In the data rows, the value 128 means zero.
Some points, one per row:
[160  99  99 124 115 119 110 158 140  93 145 163 178  98  88 105 169 164
 150 111 143 135 101 177 111 136 106  83 142 125 176 106]
[153 165 165   0 117  81 123 105  95 120 199 126 115 116 184 167 122 130
 111  85 185  48  99 189 107 141  63 153  97 132 127 138]
[198 187 119  76 136 122  64 134  99 109 131 169 103 146 157 150 169 156
 123  52  49 115 158 152 133 138 106  86  84 108 112 108]
[155 100 131  30 119 165 117 137  85 141 144 101  78 104 156 153  93 134
 127 134 125 104  97 103 132 145 116 115 130 125 105 102]
[190 149 101   0 106 178  78 118 171  31  85 133  35 122 141 179  99 180
 126 139 140  87 120  94 146 105 129  95 118 133 139 163]
[149 151 140  38 143 191  34 104  97  88 122 145  67 118 132 167  98 146
 156 160  65  59 143 153 169 117 135 166  53 128 133 102]
[146 165 118 100 134 160  47 115 137  97 115 205  93 155 116  94 152 145
 129 133 124 114 104 135 149  79 102 132 136  83 145 122]
[121  85 148 189 116  54 153 118 135 133 122 140 190 150  94 115 128 124
 160 126 120 114  93 113 154 173  89  97 151 110 118  93]
[141  79 164 177 153 155 204 137 168 124 176  52  66 148 156 126 134 147
 122 199 173 189 152 121 124 116 155 161 160  94  67 171]
[153 134  93 119 159 169 108 111  85 103 185 125 169 101 108 124 137 122
 124 131  91 118  86 117 127 148 124 129 121 114  88  85]
[195 133 170  62  92 176 145  99  96  89 105  75  48 130 189 166 127 190
  96 169 116 118 132  95 139 132 126 211 145 175  63  87]
[126  93 101 136 120 130  99 108 128  97 152 177 129 130 126 116 165 169
 133  60 108  80  93 125 128 136  88 121 160 151 124 112]
[149 139 127  89  87  95  95 107 164 130 134 164 136  87 151  56 153 116
 110 100 135 140 148 129 151 122 148 133 140 158 160 126]
[ 67 145 141 228 176 135 138 123 121 209 108 110 213  70  93  57 132  74
 184 136 159 163 147 132 163 170 142  39 194 114 223 159]
[191 112 121  55  53 127  97  98 135 155 141 187 194 119 106 121  89  95
 126  75 147 113  93 151 187 119 131  97 135 156 120 114]
Here are 10 more points, each followed by its number:
[156 101 150 218 175 111 188 134 185 198 126 106 143 178  95  74 123 148
 159 114 158 155 120 138  62 121 101 156 117 103 141 180] 0
[ 54 105 111 255 117 137 144 152 162 205 117 103 245  71  92  25 131 113
  95 124 132 200 116  79 124 111 168  75 161 150 173 163] 1
[142 100 108 101 100  95  84 107 134 107 128 228  72 100 129 106 161 102
  97  46 110  94 161 182 112  83 118  63 146 114 175 116] 2
[139 175 147  77 140 123 145 154 142  75 184  75  63 113 180 138 117 129
 119 216 142 143 123 114 140 143 129 149 118 129  86 111] 3
[151 124 113  55 125  89  62 102 155 138 163 175 115 120 114 108 127 149
 125  87  82 108 109 137  70 120 146 101 165  98 170 163] 4
[158 153 137 113  93 185 111 126 112 100 134  85  93 120 201 174 114 150
 165 157 128 114 117 181 125 151 155  92 103 132 140 123] 5
[130 243  73   0 207  98  32  53 104  47 151 242 114  84  98 113 169  96
  77  33  72  32  95 224  67 121  88  92 111 138 172 103] 6
[192 103 168  40 149 173 115 120  79  33 114  64  80 163 170 137 111 189
 129 109 164 123 157 120 184 123  91 178 120  90  71  85] 7
[ 87  62 122 211  76  90 151 186 162 162 121 133 161 125 144 121 143 111
 150 134 125 131 145  94 114 144 101 121 139 102 129 122] 8
[ 61 116 127 218  99  76 179 229 102 208 144 126 212  79  97  58 161 115
 136  82 105 125 159 153 164 152 154 107 203 186 120 112] 9
Which three of these numbered points are nearest to each point below, looking only along the 2 directions in which the first points spread most? Their numbers follow each, nearest first.
[165  94 107 165 123 170 176 115 121 169 176 126  86 176 146 154 107  94
  90 200 113 146 165 144 136 123 111 186 131 124  72  85] > 3 5 7
[ 71  70 142 255 169  94 255 191 183 152 115 107 227 201 125 137 104  80
 167 134 120 169 159  49 182 115 213 175 154 133 135  87] > 0 8 1
[ 92 134 132 194 107 142 143 130  95 183  87  95 150 111 114  74 124 123
 162  96 176 137 165  93  92 146 124 109  69 162 158 143] > 8 0 9
[ 57 147 159 255 129 110 169 122 151 211 102 109 255 124 116 115 120  81
 200 115 141 111 198 140  92 151 164 119 121  99 182 178] > 9 1 8
[131 200 111   0 165 161   0 112 113  84 185 228  68 116 140 114 130 131
  85  79  22  37  58 177  71 129 113  66  91 141 116 135] > 6 2 4
[180 113 104 100 141 166 147 113 127 123 157 198 170 132 124 114  85 157
 104 122 108  94 107 202 164 116 124 124 100 163 161  98] > 4 2 5
Here are 10 other points, each followed by its number:
[207 141 114 113 105 156 111  95 111  63 110 129 100 111 141 174  97 148
 115 129 117 124 154 145 134 127 140 198 136 127 167 114] 0
[160 122 167   0 176 130  72  57 119  84 173 117  91  85 153 157 103 133
 120 117 120  89  78 145  83 142  87 170 111 169 103 151] 1
[ 99  85 128 194 156  99 247 151 158 169  81  91 162 129 159 149 113 105
 164 158 127 195 193  86 164 109 169 159 184 130 135 150] 2
[130 141 146 146 117 115 115 133  98 156 140 106 132 136 148 143 110 115
 139 184 135 154 142  86 189 136 119  61 132 110 130 144] 3
[ 95 124 106 159 165 130 129 134 122 151  86  71  76 121 131 120 113 100
 107 146 142 149 155 135 106 127 162 145 142  94 124 122] 4
[130 167 127  76 135 127 104 105 116 110 167 110  47 125 167 170 122 106
 126 125 139 127 140  81 144 111  73 144 130 149 129  94] 5
[127 146 174 118 163 159  96 107 133 142 143 147 116 141 105  98 149 128
 129 128 153 139 155 105 100 125  91 145 109  85 125 128] 6
[138 129 137 152 156 135 152 169 124  82  75 144 132 112 147 138 164 175
  88 137 121 126 104 119 116 134 133 124 154 149 207 126] 7
[100 130 127 249 137 102 122 120 171 128 125 164 201 180 135 133 134 114
 172 178  96 169 135  70 131 120 126 160 163 182  91 150] 8
[ 43  65  84 225 124  84 162 113 142 162 100 111 185 145  94 108 171 129
 236 122 118 182  86  87 127 150 171 165 141 157 144 155] 9
The same question for these:
[137 106 145 213 129 144 193 152 129 118  89  78 154 173 113 152 112 167
 106  87 176 120 153  84 197  86 161 152 126 161  97 149] > 4 3 8
[163 179 141  91 118 153  95  81 107  74 157 134  88 128 145 160  53 177
 167 138 149 111 101  99 111 127 203 151  89 171  98 111] > 5 0 1
[ 45 108  97 237 155  87 183 116 136 164 138  76 244 115 122  76 155  59
 171 137 134 193 156  97 153 139 167  78 134  92 149 114] > 9 8 2
[183 179  97 102  85 109 143  72  98 137 136  64  78 144 149  96 143 164
  89 126 114 142 112 169 125  87  82 187 137 178  88 127] > 5 0 6
[157 158 129   0 129 139  27 122 157  81 176 200  82 157 161 149 100 146
  88  98 126  90  26 165 105 166  74 147  99 138 164 118] > 1 0 5
[ 31  64  88 255 174  42 167 199 140 222 126 117 255 122 104  77 148  96
 172 148 132 149 155  94 120 125 168  78 212  78 139 155] > 9 8 2
